The rows below come in pairs that one turn or mirror swaps. Which row does each named row swap with?
j_388: [32 21 -9 -14 -24 -2 -29 8 -27 20 -1 -30 -14 -13 49 -6 -34 28 9 -9 -6 1]
j_752: [32 31 -11 -7 25 43 -15 4 -28 5 4 -21 11 -32 22 22 -2 -4 20 11 -11 12]
j_486: [26 13 -7 -3 7 -7 -17 -4 -17 -34 -10 -24 28 -30 21 -6 -6 8 -9 7 15 3]
j_294: [54 1 10 3 -7 11 -44 12 -29 -18 10 -11 8 -16 25 -2 -18 17 1 5 -22 4]
j_481: [24 14 2 -4 17 -1 -28 23 -18 -1 -19 8 10 -31 12 -9 -19 42 1 5 10 -24]
j_329: [21 40 -7 -8 22 9 -27 -18 -7 48 9 -19 0 -11 31 1 -15 10 13 -6 -2 1]
j_730: [8 38 -5 -17 12 -3 -8 58 -34 0 7 -6 2 -19 17 10 -4 35 7 -19 -22 -14]
j_158: [18 4 4 2 18 23 -5 17 -11 6 -4 -3 -45 -35 14 -3 19 21 38 -18 -13 9]
j_707: [-6 17 18 -4 2 5 17 46 -57 -13 1 -26 -8 -5 37 -1 -12 4 14 4 -12 -5]
j_324: [-4 -29 10 -3 4 -25 -4 36 2 -7 -4 17 -5 -16 44 4 -14 21 2 -3 -19 1]
j_758: [59 17 11 -9 6 0 -38 -1 0 6 8 -12 -17 -4 45 5 -18 12 11 -8 -6 7]
j_152: [14 13 -1 -4 40 1 -2 -1 -12 9 17 -9 12 -40 17 38 -19 -13 18 6 -1 8]
j_732: [-1 12 5 3 37 -10 6 26 -18 6 -17 17 -5 -34 12 -4 -2 36 12 -21 1 -17]
j_684: [24 16 -10 -10 47 -12 -27 16 -27 0 6 -7 32 -10 29 2 -20 17 8 -4 -7 -16]
j_238: [-10 22 19 -1 -30 -17 4 55 -10 -6 7 -7 2 -18 24 2 -12 0 13 7 -23 2]
j_607: [4 10 -2 -18 -2 22 -16 3 -12 5 10 -33 -39 1 44 20 -23 -9 13 13 -8 10]
j_443: [6 0 17 -22 23 -28 3 6 -14 0 -9 3 -22 -15 23 1 -5 16 42 -2 -10 -28]
j_125: [-12 16 5 -13 -9 -9 -30 24 -9 7 3 -11 6 14 69 4 -9 9 3 -1 4 6]
j_985: [-8 22 -2 1 24 0 10 34 -2 41 6 13 -1 -50 34 2 3 15 10 -1 -10 9]
j_303: [42 17 -3 -4 10 14 22 -1 -34 -12 3 15 -15 -21 -10 7 -2 25 8 -3 -13 6]
j_884: [-5 3 -5 -12 -17 16 11 17 -5 -7 0 -13 -34 -22 27 -13 6 -8 13 -17 -25 37]
j_700: [5 -5 -18 -14 7 18 -23 9 -1 35 -4 -34 -20 -2 35 16 2 19 -5 -23 -1 6]
j_460: [14 19 6 -4 13 1 2 27 -41 27 10 13 -12 -19 24 -17 -12 39 20 -22 -38 -11]
j_438: [62 38 -7 6 0 3 -7 29 -20 17 0 -22 -6 -10 7 1 -6 1 5 -5 -10 7]
j_753: [15 -15 5 -7 -10 3 -33 20 -9 25 -14 -13 -47 1 31 0 -12 11 10 -9 -1 2]
j_418: [10 51 14 -15 -10 7 -3 44 -22 -3 11 16 -28 -37 31 2 -5 8 24 -2 -28 1]
j_3: [-17 49 -7 -10 -13 8 9 29 -17 7 -1 -32 2 -34 -2 4 -12 3 3 -1 -1 7]
j_573: [22 21 30 -3 21 21 -16 -4 -28 -18 -6 19 -21 -30 14 2 5 -16 20 0 -7 -1]
j_705: [33 -12 11 5 26 -21 22 3 -31 13 5 3 -5 3 38 -2 4 -7 9 -9 -17 2]
j_845: [-13 -4 6 -13 -17 24 -21 -33 -5 3 -6 -7 0 -11 28 1 -23 5 13 -4 -7 14]
j_577: [-20 52 -1 -8 -10 -14 -13 8 -19 5 3 19 -10 -8 55 -1 -18 0 4 -6 -16 7]
j_359: [22 -24 8 -4 32 7 -38 21 -30 15 6 -11 4 5 17 7 8 2 1 -1 -8 11]
j_440: [9 -16 6 12 -9 -3 -19 -1 -13 11 -22 -10 -15 3 26 -24 9 10 -13 -25 -2 21]
j_541: [13 -1 13 -1 -4 12 -39 1 -34 -1 -2 -12 26 -18 38 -12 -8 -18 -12 11 6 23]
j_198: [-40 12 -1 -16 -13 20 1 6 1 7 6 4 -5 -21 46 9 -5 -5 2 2 -16 -6]
j_542: [-11 20 -1 -3 -10 11 32 -13 -24 16 4 -39 -5 -28 29 6 -13 -2 8 -5 -16 9]
j_301: [-16 8 11 0 -3 3 -14 50 8 19 6 -30 9 -2 29 0 -5 12 12 5 -14 16]
j_135: [13 36 3 -22 6 -13 18 2 -17 -10 1 7 -9 -34 -19 8 -20 13 8 -8 -9 3]
j_655: [-32 32 10 0 -17 17 -31 -13 -37 -10 5 -2 -5 -22 39 -1 -12 11 5 -6 -5 5]
j_844: [16 -7 -3 0 -36 14 19 14 -32 -7 8 -17 -11 -18 -6 5 -21 9 5 3 -10 5]
j_538: [-10 20 19 -12 -19 -3 -11 29 -28 2 11 27 19 -34 2 -16 -23 9 -6 0 -13 -2]
j_295: [19 37 1 -28 -15 -8 -3 19 -46 2 -4 -11 -23 -5 37 -25 2 -11 13 -26 -14 -8]
j_267: [-1 -1 -21 -8 3 -7 6 9 11 -6 -16 -11 -3 8 26 -11 15 -2 -5 -23 -11 23]
j_531: [-29 25 3 -11 5 8 -35 -32 -18 -2 2 -12 3 -16 33 10 3 6 4 -9 -15 6]
j_66: [-15 -23 3 -8 13 -12 30 10 -25 9 -1 10 5 -33 9 3 -5 15 -3 -16 -19 4]
j_965: [43 -2 0 4 3 1 -20 25 -51 10 2 -39 5 -17 7 -2 -8 30 7 -6 -20 2]
j_613: [21 29 16 -15 29 17 2 8 -26 -13 17 10 29 -49 20 14 -11 14 19 -5 -10 -9]
j_265: [3 5 28 25 26 -1 -7 0 3 -9 -7 22 -7 -32 13 -3 -4 18 15 8 -2 13]
j_109: [13 -19 5 -27 -18 -15 4 47 -28 13 0 13 -6 -28 32 3 1 -8 6 -1 -9 3]
j_450: [20 27 4 -2 28 13 -12 0 -23 -5 10 -13 16 -30 38 37 -35 -14 2 7 1 13]
j_935: [23 -1 10 -16 28 10 -23 -24 -50 -21 3 -24 0 -25 14 3 -2 26 12 -2 -3 3]
j_140: [7 15 -1 -10 44 -22 2 11 -31 0 6 11 32 -29 25 14 -4 -8 3 -11 -8 16]
j_511: [-6 39 5 6 19 22 -19 7 17 10 10 -20 -15 18 32 4 -8 6 7 -7 -2 15]
j_20: [51 48 -6 5 5 6 4 21 -18 -23 -6 5 1 1 21 -6 -4 17 3 -11 -13 12]
j_90: [11 -3 -18 -9 6 13 -24 5 -39 6 -1 -41 6 6 27 -7 9 7 -26 -14 -12 6]
j_117: [-20 15 12 12 6 8 18 22 -18 -9 -6 2 -27 -31 32 -2 12 1 2 7 -21 38]

Swapped with j_329: j_541
Swapped with j_486: j_511
Swapped with j_538: j_985
Swapped with j_109: j_460
Swapped with j_20: j_267
Swapped with j_418: j_66
Swapped with j_294: j_700

